In the data rows, 128 means zero.
Here are some points, each followed by its number:
[151 168 155 167 158 148 162 125 115 127 113  94  87 102 102 129 139 121 146 181 147 124 143  98  72  73  61  78  93  98  96 120] 0
[105 109 104  66  94 119 107 113 134 119 131 147  87  81 116 105  98 123 129 127 146 139 119 138 158 122 121 149 135 156 179 152] 1
[110 116 123 132 134 131 126 125 124 133 113 127 147 119 144 138 132 113  99 115 110 135 137 132 115 147 138 150 136 113  94 104] 2
[131 141 155 130 130 129 118 132 114 117 124 145 164 160 166 155 153 143 132 125 125  91 119 143 158 139 151 128 121 107 131 109] 3
[145 128 118 123 119 110 132 117  91  94 130 120 129 127 122 139 149 121 127 137 113  93 123 122 121 123 123 105 114 132 116 131] 4
[173 147 180 180 174 145 131 142 110 117 102 130 176 166 145 151 167 164 149 124 108 134 130 126 109 117 147 106 103 119  95 105] 5
[110 135 113 102 110 106 114 108 111 107 138 135 138 120 145 127 127 133 135 100 108 142  87 119 128 111 120 150 116 139 134 119] 6
[130 111 123 120 133 146 161 178 162 159 151 185 184 165 137 133 110 118 122  94  91 103 105 132 130 141 113 140 124 133 142 126] 7
[121 124 133 108 146 150 129 137 138 131 114 116 134 131 119  98 126 109 103  93  97 108 114 123 111 127 121 141 139 158 165 152] 8
[195 204 204 191 180 139 120 112 113 112 124 149 180 183 199 227 205 192 166 138 145 124 128 101  87 108 126 107 114 102  90 108] 9
[142 153 152 139 142 182 170 157 159 141 131 115 103 102  97 135 134 149 164 174 164 140 152 143 153 138 110 139 142 158 121 123] 10
[129 154 160 130 145 141 139 145 137 125 121 135 108 119 119 122 104 133 146 122 137 127 145 147 148 140 126 133 122 125 117 115] 11
New points follow, each followed by the numbers of its two nearest points above by angle, nearest first.
[167 151 151 163 137 118 122 103  97 104 101  94 125 132 121 141 157 144 117 135 117 128 126 129 101 125 130 107 108 111 112 122] 5 9
[ 99  93  81  61  89 113 108 134 144 137 124 132 115  99  81  76  95 102 103 101  87 109 124 120 140 131 135 164 171 179 212 202] 1 8
[128 119 128 154 126 155 174 142 134 151 143 124  99 112 121 128 122 115 125 158 159 109 134 129 143 140 122 134 138 127  81  98] 10 11
[129 130 154 172 134 109 136 106 117 102 123  89 122 132 136 171 178 159 147 156 146 153 164 105  99 136 136 144 123 139 106 127] 9 5
[133 114 133 140 149 118 121 131 128 128 125 134 140 141 139 132 146 126 134 121 131 137 166 135 147 163 152 130 125 118 132 113] 3 5
[169 152 140 148 153 161 151 160 132 123 120 131 150 143 118 111 130 139 145 116 142 124 133 140 151 127 114 100 115 127 151 154] 5 10
[129 117 144 159 140 124 136 137 141 132 145 136 165 173 132 148 142 110 104  92  78  96 120 120 126 157 174 162 159 131 112 120] 7 2
[130 149 153 146 138 109 113 125 111 126 159 119 106 147 163 196 184 169 161 181 178 160 158 140 143 122 131 140 141 116  96  80] 9 5
[135 116 112 118 108 108 129 117 124 117 132 124 144 136 121 111 112 117 116 113  97 111 140 128 133 133 152 124 128 144 160 153] 8 1
[158 167 150 119 169 142 143 154 141 121 114 143 156 164 122 113  99 138 125 109 107 124 105 115 104 108 128 119 118 118 153 139] 7 5
[159 193 174 173 169 150 114 137 142 130 112 139 125 142 171 180 172 181 157 149 157 146 130 122 144 103 116 135 109 102 109  99] 9 5
[163 125 125 144 126 122 125 105  97 123 136 141 123 140 123 126 165 128 147 154 144 133 155 166 147 177 159 137 149 117  80  87] 3 5
[132 152 143 141 129 110  87 104 130 120 113 149 162 167 155 138 136 149 151 110 117 125 108 146 140 136 136 131 136 114 148 130] 3 9
[ 94  82 100  91 108 117 127 120 155 142 130 136 135 123 128 121 135 136 134 128 142 138 109 127 157 133 139 121 128 138 156 145] 1 6
[130 143 153 149 128 117 124 115 119 137 147 125 135 151 181 198 190 165 152 151 158 140 139 137 119 125 143 146 139 110  76  69] 9 3
[105  98 125 139 147 146 154 171 154 167 158 112 107 102  92  99 110  97  99 145 118 149 162 162 158 157 154 153 155 149 127 115] 10 11
[174 157 161 190 149 122 116 101  83 136 138 113 132 151 163 193 199 168 136 179 154 152 156 126 112 117 113  89 115  93  75  91] 9 5
[122 141 141 109 107 147 120 136 141 103 129 133 125 111 136 114  98 139 132 116 146 141 135 149 165 154 127 134 112 131 166 141] 1 11
[142 151 119 129 126 119 110 108 118 115 127 116 134 151 148 142 154 156 144 136 140 135 135 129 120 132 130 134 145 119 129 119] 9 3
